In the rows, 128 means zero.
One turn moves each row of this set onto another row. After a few examples, where does it send each row asked below?
Peren: [114  96 129 161 108 118 144 139 130 114  71 146 128 152 156 138 129 119
 112 122 160 121 155 126 135 132 154 155 136 115 111 152]
puvuz: [123 121 129 110 141 132  91 149 103 135 148 138 127 176 112 136 101 158
 123 166 119 124 101 115 120 109 102 123 128 120  80 149]
mok: [133 108  88 133 148 105 130 148 111 162 125 159 139 107 136 157 146  93
 120 118 141 139 146 173 132 140 129 120 110 140 130 131]
Rames: [105 110 144 168 116 106 137 141 131 131 116 129 106 134 127 107 121 117
  80 123 111 111 108 122  88 123  85 122 166 126 160 156]
pibel: [134 105 117 138 110 113 111 119  95 134 122 117 131  98 125  55 119 138
 114 124 156  94 139 127 154 116 115 125 149 119  88 165]
kodof: [137 135 127 118 162 121 143 139  78 128 135 126 119  80 116 153 116 115
 146 123 130  98 120 129 135 121 127 128 148 123 128  81]
fofu: [132 107 121 111 142 103 101 108 119 131 117 112 125 168 130 110 120 157
  76 120 148 123  66 126 104 137 115 117 149 116 118 143]
mafi: [154 139 123 165 182 142  97 141 109 140 116 121 131 104 128 100 147 122
 104 121 132 143 124 136 122 124  93  85 111 132 142 150]
mag: [ 87 138 138 160 130  99 148 122 145 146 125 162 103 138 116 104  97 161
 112  99 114 128 141 139 160 140 108 136 127 121 132  92]
sed: [ 98 111 154 142 108 110 103 119 135 137 129 139 144 144 143 162 110 148
 126 125 111 109 166 100 159 141 144 170 111 135  99 140]
zikek: [122 128 135 111  88  91 114 151 157 147 150 117 133 154 124 145 114 112
 100 164  87 108 137 140 154 154 131  99 150 133 110 117]
Dum: [147 131 135 135 136 129 141 131 125 102 128  96 118 121 149 123 132 130
 165 119 102 115 161 112  98  94 149 155 162 134  88 135]
Pes: [140 107 128 104 141 138  77 135 141 135 157 120  94 145 142 148 141 128
  66 134  95 127 111 110 121 141 102 110 130 133 107 143]
Luzi: [146 129 131 164 134 109 141  87 136  99 137  89 117 131 156 125 142 135
  93 141  96 135 168 128  97 115 132 103 146 115 125 134]
fisu: [125 153 138 115 191 111 126 130 120 136 128 128 124 156 147 164  88 151
 130 131 103 117 158 131 137 153 113 101 141 134 144 116]
rebe: [161 127 147 169 122 138 177 147 143 126 127 127 145 141 140 113 123 145
 119 108  94 163 139 146 151 113  97 109 108 125 112 150]
peg: [144 128 145 127  95 110 121 133 109 135 168 123 150 149  99 106 141 131
 143 101 114 119  84 126 146  87 121 147 131 121 112 154]
fetok: [132 128 138 120 115 116 131 146 170 134 113 110 137  80 137  73 135 161
 137 121  85 110 113 128 159 145 117 110 140 129 104 114]
pem: [127 126 116 133 116 101 102 121 121 140 126 121 112 105 136  96 140  84
 101 111 148 112 173 125 148 119 140 118 142 130  76  91]
Reku: [120 135 101 120 151 158 172 137 137 147 100 113 156 106 132 150 142 114
 140 131 138 118 112 114 116 145 147 129 150 124 139 151]
Gumaf: [138 133 109 106 152 135 105 122 134 136 106 142 139 126 124 125 137 162
 143 119 139  92  88 124 192 142 145 124 116 134 130 154]

Dum moves to pem
sed moves to Luzi
And these:
zikek moves to Rames
mag moves to rebe
puvuz moves to Pes
mafi moves to Gumaf
mok moves to Reku

One turn moves each row of this set onto another row. After a few examples, where does it send each row asked below?
zuze: [163 130 200 112 162 154 101  84 142 147 123 125  80 124  91  86 115 121
 160 124 109  84 141 106  81 138 130]
Rufas: [138 114 157 140 145 112 125 119 138 122 144 131 148 122 163 105  99 109
 137  78 123  96 117 112  30 144  94]
Larol: [135 112 197 119 143 115  97 124 142  88 139 124  78 102 132 104 146 144
 138 101 124 103 141 121  64 110  93]
zigi: [127 158 198 130 130 113 107  81 147 107 149 151  86 100 146 109  84 119
 132 123 100  93  92  82 122 192 154]
nifi: [146 129 175 132 148 136 156  83 122 132  96  95 127  95 174 120 112 113
 169 111  83  87 115 107  91 173 102]
sif: [132 163 199 121 135 133 106  80 156 113 146 157  96  99 149  93  86 125
 136 118 100  82 114  91 115 197 165]
gazif: [126 121 182 115 159 130 125  70 137 106 115 154 100 148 134 108  87 114
 121  53 112  89  82 137 126 177  88]
rek: [163 148 193 103 141 131 133 120  97 134 128 149 107 127 162 121 110 117
 113  88  79 128 109  65 119 186 105]
nim: [134 126 152 102 160 109 153 113 121 108  97 105 100 134 132 122  79 123
 163 112 123 112 102 118 113 120  87]
tem: [139 174 193  84 148 113 105 107 145 123 140 155 107 150  98 100  86  96
 127  72 120 136 103 131 106 149 127]
vek: [125 135 186 125 109 124 123  84 161 102 128 169 104  89 172  99 102 128
 106 139  92 125  90 156 102 145 132]
gid: [143 147 152  75 142 119  96 119 144 133 149 127 115  95 178 120  65 122
 133  97 101 125 113  78  91 148 100]
nozi: [141 131 210 133 145  99  99  97 125 121  96 138 116 107 138  95 119 162
 127 164 134 104  88 104  97 162 127]
let: [111 111 210 100 131 135 107  96 153 126 188 151  62 136 138  99  85 147
 142  89  84  93 125 111  80 129 113]
nak: [157 124 201  95 147 157 115  97 145 130 131 119  78 124  93  74 127 111
 156 117 110  90 152 108  86 142 131]
kedon: [143 133 207 138 154 116  96  88 128 131  96 128 104 112 153  91 115 157
 117 163 119 115  77 110 111 165 127]
Mivu: [130 146 174  97 123 143 107  84 123 144 145 107 104 115 176 101 114 104
 122  59 107 121 116 142  96 167  70]
funez: [143 117 156 110 145 104 153 119 135 142 134 166 133  85 129 117  79 101
 121  78 100 114  73 130 108 136 134]
pefo: [159 107 188 141 171 117  86  92 134 121  96 141 129 125 170 113 127 121
 120  75  84  78 133  89  83 160 105]
rabu: [147 125 202 126 174 116 155 118 144  89  91 171 124 117 130 129 108 119
 158 102  88 103  95 133  82 117 133]
Safop: [143 121 209 143 132 129 149  94 124 109 131 116 119 135 131  85 126 134
 178  55  82  67  92 129 111 164 128]
feto: [114  95 201  92 143 138 115  94 166 135 180 123  68 128 134  97  89 146
 136  91  85  90 122 119  71 127 111]
vovum: [161 148 185 123 187 143 135 141 144 108 111 139 114 171 136  82 112 117
 131  80 106 120 142 127 102 159 111]
pab: [160 133 210  95 135  82 156 123 155 161 164 111 117 140 130  82 101 112
 132  80  74 105 101 107  92 153  98]
bogu: [123 141 200 104 122 115 121  86 170 112 131 168  98  97 175 110  94 139
  94 138  88 118  94 156  96 138 118]
voti: [136 114 196 118 132 113  93 127 138 105 133 132  93  85 135  98 142 140
 134 112 110 111 149 131  78  98  97]
gipa: [164 121 229 109 127 132  99 105 128 166 142 155 124 143 143  76 140 137
 146  83 107 107  92 132 104 196 117]
ridi: [133 162 188  97 107 110 134 133 119 108 143 100 121 117 155  82 106 138
 157  92 124 127  74 146 122 143 100]
Pavo: [182 142 181 147 152 149 125 127 120 136 128 146 126 139 173 113 122 156
 146  97 113 109  60 142  79 155 127]
vur: [142 120 189 111 119  99 156 129 144 151 149 129 123 128 181  93 102 148
 184 125  87 122 106 128  72 129 128]

nak moves to zigi
funez moves to Rufas
And these:
vur moves to rabu
zuze moves to sif
Safop moves to gazif

One turn moves each row of this set onto another row. After a few examples, where does it send each row asked below?
Nebu: [115 110  97 165 149 122 138 119 141  95  82  90 138 107 132]
Kezed: [124 131  89 174 143 154 138 122 121  85  81  95 130 115 125]
fik: [166 163  95 148 147 125  82 121 157  74 111  97 130 163 120]
sus: [153 170 114 144 116 116 108 100 143  96 129 155 165 111 157]
Zug: [107 110 104 178 107 124  82 162 127  98 132 119 154 130 120]
pag: [180 173 103 137 109 107 113 124 165 111 107 148 162 133 139]
Pon: [152 132 109 190 122 152  89 155 159 123  92  75 147 123 125]
Ludog: [ 91 157  80 162 106 128  96 109 144  91 137 152 140 131  94]
giso: [141 106  95 214 123 113 105 110 123 130  87 146 140 139 115]
fiza: [123 107 104 210 114 132 123 113 128 143 113 138 146 153 113]
maf: [147 173  99 152  93 112 117 102 182  79 114 144 157 128 142]
zam: [145 122 109 181 133  96 101  90 131  92 102  84 137 159 105]
boba: [155 145  78 189 127 156 121  95 157 116  84 157 111 146 112]
mib: [138 155 108 183 125 127  92 128 189 156 143 116 160 132 118]
muri: [132 145  97 182 118 115 119  99 125  97 108  85 140 168  84]
mon: [155 155 109 129 101 140 118 102 165 101  93 162 153 127 151]
paf: [ 90 150  82 157 110 124  97 107 144  87 139 152 142 134  96]
Zesaz: [132 121  99 145 165 147 119 140 146 108 127 133 135 104 159]
fepa: [169 159  97 152 148 126  85 123 158  75 111  98 125 166 124]
sor: [154 144  77 187 132 156 125  92 159 122  83 157 116 145 112]
naso: [103 115  94 169 102 112  69 145 125 105 101 126 156 119 102]
zevi: [132 159 109 181 126 127  97 131 187 158 144 115 158 128 117]
Zekez: [168 158 112 151  96 119 126  93 175 117 125 148 146 105 135]
nivi: [124 134 107 185 123 130  90 140 171 136  77  81 164 115 121]
samik: [130 124 104 143 164 143 121 142 147 109 129 129 136 111 161]

nivi moves to Nebu
zevi moves to samik
Zesaz moves to fik
And these:
sus moves to pag
muri moves to fiza

One turn moves each row of this set onto another row. After a few examples, where does it send each row asked below?
por: [150 140 119 137 111 134 165 149 133 106 128 120 131]
rop: [105 116 141  81  87 106 149 109 127 134 125 124 132]
mor: [129 110  88 129 102 141 149 128 144 161 107 135 123]
duge: [116 110  99 120 140 169 113 144 114 178 160 138 126]
kebev: [118 148 138 135  71 144 142 112 108 171 111 122 142]
Giv: [120  75  96 123 138 137 138 134 118 164 130 145 123]
taba: [111 177 132 113 115 130 135 152 140 119 135 116 110]
Gedup: [138 145 120 130  82 137  72 153 102 150 145 122 136]
tiv: [112  80 162 119 100 131 123 136  76 160 138 130 152]
gir: [101 113 154  85 112 159 150 150  94 116 116 148 126]
meko: [111 127 155 155 128 138 112 184  91 136 139 126 113]
bitu: [107 170 136  96 127 124 125 154 129 127 145 112 101]
sutus: [140 111 121 111  71 107 138 111 105 137 104 129 118]
Ver: [116 140 128 120 127 159  90 159  85 133 169 141 105]
zib: [123  74 132 109 127 135 130 144 104 120 170 136 153]
Mone: [100 147 138  76 112 172 121 130 110 160 156 111 120]
Lud: [ 99 100 130 101 156 129 109 166 116 123 147 125 116]
Dudov: [118 141 154 151 127 154 109 179  89 145 148 122 129]
lov: [ 86 115 130 125 123  91 133 110 126 148 151 127 106]
fas: [149 138 132 147  88 166 123 157 111 147 158 102 151]
rilum: [131 131  87 130 105 166 138 147 145 157 111 134 124]
nogi: [132  81 132 124 124 118 114 143  67 133 132 150 125]
zas: [119  93  92 120 125 139 157 125 135 155 119 143 110]
pom: [117  98 125 104 126 117 161 115 123 112 164 138 131]
mufo: [107 134 143  72  81 116 138 109 117 147 125 126 140]
tufil: [131 128 131 105 100 108 124 162 135 115 101 120 150]
mot: [144 161 125 142  86 148 155 128 129 139 152 104 129]
merum: [ 93 128 164 127 114 152 134 126  81 164 173 127 111]
Rak: [102  90 154  84 122 146 152 146  97 115 126 140 124]
Ravin: [102 146 136 142 117 152 168 138 114 124 109 142 102]
vedat: [110  92 162 130  84 130 126 139  78 155 120 140 151]
Meda: [122 166 141 148  92 114 106 141 118 163 146 107 137]
sil: [124 127 139 122 109 184 126 150 104 140 188 114 132]
Malim: [117 103 131 161 114 101 131 150 113 135 102 138 137]
Gozem: [126 126  94 130 118 170 104 146 124 184 147 132 139]
petu: [143 109 118 129 104  99 158 122 130 119 134 127 150]
maso: [124 170 117 106  75 147 114 127 123 135 141 120  99]
kam: [134 132 134  91 107 113 108 170 120 126 106 117 154]
nul: [117  94 138 114 102 148 119 124 101 152 194 120 151]
kazov: [114 104 132  95 109 121  84 141 110 170 148 105 155]
fer: [117 148 143 142  99  94 100 143 113 166 148 103 127]
bipet: [111 116 133 121 111 120 103 109  76 161 174 142 112]
biru: [124 144  90 127 104 173 123 137 140 175 136 130 126]
tave: [114  88  99 120 138 144 124 124 114 182 155 140 124]
gisu: [ 85 129 164 136 102 139 142 123  88 157 159 134  99]
Mobu: [119 106 129 100 116 129 156 117  89 118 128 149  87]
mer: [145 135 116 110  88 146 126 160 115 107  99 129 111]
Deze: [130 134 139 112 103 182 118 169  97 146 107 120 152]

zas moves to Giv
taba moves to tufil
nogi moves to bipet
And these:
bitu moves to kam
Deze moves to kebev
fas moves to mot

One turn moves each row of this set onto another row. After a few examples, where does it send each row asked below?
vazoz: [167 126 155 107 130 125 112  90 170 104 142 130 125 176 144 126 168 138
 148 129 139 126 110 123 126 141 122 157  84  81 133 109]
litef: [146 153 121 167 118 119 130 143 104 114 125  93 119 150 142 121 124 147
 127  79 145 100 119 110  78 102 117 148 132 159 130 108]
gafu: [117 124  99 139 161  96 106 143 112 138 127  94 115 138 138 105  98 151
 119 106  88 116 165  99 116 123 148 124  91 163 154 155]
tefuf: [116 113 153 136 153  85 165 112 127 107 119 114 121 123 126 100 183  98
 116 113  77 101 106 105 100 157 141  99 100 156 149 157]
Gona: [116 132 106 133 168  83 102 148 112 137 119  94 121 132 140 102 112 147
 122 113  88 118 154  93 127 122 147 124  79 161 161 157]
nalen: [142 106 140 108 126 148 128  79 157  92 175 120 128 188 120 133 147 171
 103 122 106 123 110 103 151 131 143 107  85 120 141 120]
vimu: [157 136 150 106 120 124 108  93 167  99 145 127 134 167 149 144 164 135
 154 129 141 123 113 130 115 140 122 153  89  78 128 113]
Viz: [163 122 146 111 118 136 114  88 168 104 150 129 124 179 144 135 153 142
 147 124 141 121 122 131 112 141 123 157  97  83 127 108]
dom: [161 145 142 163 148 107 130 141 113 122 110  98 108 163 137  82 151 148
 118  87 135 107 101  87 112 101 113 152 111 166 149 102]
tif: [142 178 138 152 132  90 118 153 102 110 108  90 134 126 148 118 161 133
 139  93 140 108  92  97 100  99 116 145 104 153 147 116]
sanep: [123 132 131 102 103 145 122  86 149  79 181 114 149 161 130 174 141 162
 120 124 113 120 112 121 130 131 147 103  92 109 130 130]
zum: [106 117 136 138 130  96 166 114 121 101 132 111 129 114 131 131 161  97
 123 105  84  95 121 125  72 157 143  95 117 152 136 161]
rog: [111 139 100 134 157  87 102 148 108 134 125  92 127 124 143 120 104 148
 127 109  92 116 160 102 113 123 149 123  88 158 154 159]
Gaz: [131 137 150  95 129 121 116  89 152  82 165 115 147 158 130 149 173 157
 120 132 105 128  89 100 159 129 145 104  68 112 148 129]
vor: [121  88 139 148 143 109 175 105 129 112 132 117 109 143 121 101 155 109
 106 102  79  96 127 115  84 159 141  99 122 160 139 152]

rog moves to Gona
vor moves to zum
nalen moves to sanep
And these:
Viz moves to vimu
dom moves to litef

One turn moves each row of this set onto another row. After a few examples, where does it send each row asked below?
suseg: [103 132 157 145 104 134 177 143 119 155  87 165]
tid: [147 116 147 130  39 140 147 153 129 144 105 146]
Desug: [ 90 126 138 127 119 130 146 149 135 145  76 149]
Sib: [122 113 128 156  48 138 151 138 116 105 131 132]
gines: [107 128 144 151 119 130 185 142 124 136  78 151]
basob: [152 117 177 172 133 126 123 145 145 134 145 130]
dal: [172 119 137 151 102 129 121 142 125 120 169 139]
Mefi: [ 94 120 149 122 104 134 126 146 124 169  93 161]
vun: [185 118 143 162  89 132 154 149 113 134 153 153]
fogi: [121 126 169 117  57 141 123 152 151 133 103 137]
sekod: [ 74 117 128 148 116 131 132 133 115 128 114 144]
temit: [152 127 134 161  90 138 132 146 153 111 173 156]
Meren: [ 90 112 143 166  92 134 178 143 145 138 102 166]
fila: [156 108 123 142  66 130 162 149 140 106  90 120]
lebi: [135 131 130 172 114 153 117 137  96 136 157 148]
relu: [127 148 145 179 110 125 149 159  93 108  92 140]
mise: [180 124 136 155  69 129 139 124 124 127 152 138]
Bisis: [166 135 144 147 124 129 130 148 131 150 168 158]
Zagez: [157 117 180 166 133 127 122 147 147 142 140 133]
Rufe: [ 77 126 131 139 121 130 146 143 127 130  90 144]
fupe: [191 124 138 147  70 128 139 129 131 135 140 139]
Gug: [ 77 128 143 132 109 135 140 146 125 149  93 156]
Disil: [190 117 135 143 111 125 125 148 137 122 149 133]
big: [171 132 148 142 111 150 115 156 116 175 117 157]
vofis: [130 120 147 128  85 132 137 148 162  98  88 112]
gosis: [117 128 141 109 124 126 116 135 144 131  79 146]
zoz: [122 153 162 170  90 131 137 163  85 135 100 159]
Gateb: [ 98 115 119 149  84 135 146 144 143 125  69 149]
femul: [193 117 140 159  94 129 157 151 118 133 144 149]
rubil: [ 98 124 151 142  67 141 128 137 139  95 128 125]
tade: [171 124 115 162 144 141 132 147 123 125 110 125]
loda: [187 116 137 164  96 130 158 148 115 125 152 147]
Rako: [ 93 128 130 129 125 127 116 123 130 105 105 140]
Lofi: [101 110 139 163 101 129 182 146 153 135  88 160]
ruma: [151 118 181 169 128 128 120 145 143 142 148 135]
toduv: [179 123 128 150 105 132 141 153 171 110 140 145]
vaku: [179 133 138 144 135 125 135 151 142 145 152 150]
Mif: [145 150 157 160 105 125 145 170 103 134  70 149]
mupem: [108 114 126 130 133 124 142 145 139 136  72 134]
Kosa: [166 132 133 155 135 125 135 145 133 132 166 148]
romu: [185 121 146 138  97 130 117 149 131 141 158 146]
dus: [188 121 131 154  77 126 144 124 132 121 141 132]
boro: [ 89 131 147 158 108 134 181 135 112 135  99 159]
zofo: [100 112 148 157  90 133 177 147 150 151  91 170]
febuv: [ 93 133 151 116 104 134 106 130 126 140 109 161]
buti: [ 85 118 121 154  75 138 142 139 133 127  86 157]
zabuz: [ 96 118 128 142  73 139 141 146 140 143  74 160]
ket: [173 130 148 140  83 139 130 157 163 141 152 166]

rubil moves to fogi
febuv moves to gosis
And these:
suseg moves to gines
Kosa moves to Bisis
buti moves to zabuz
tade moves to lebi
loda moves to vun
Sib moves to tid
Mefi moves to mupem
Desug moves to Rufe
Lofi moves to Meren
ruma moves to Zagez
fupe moves to dus
dal moves to romu
temit moves to ket
Mif moves to relu

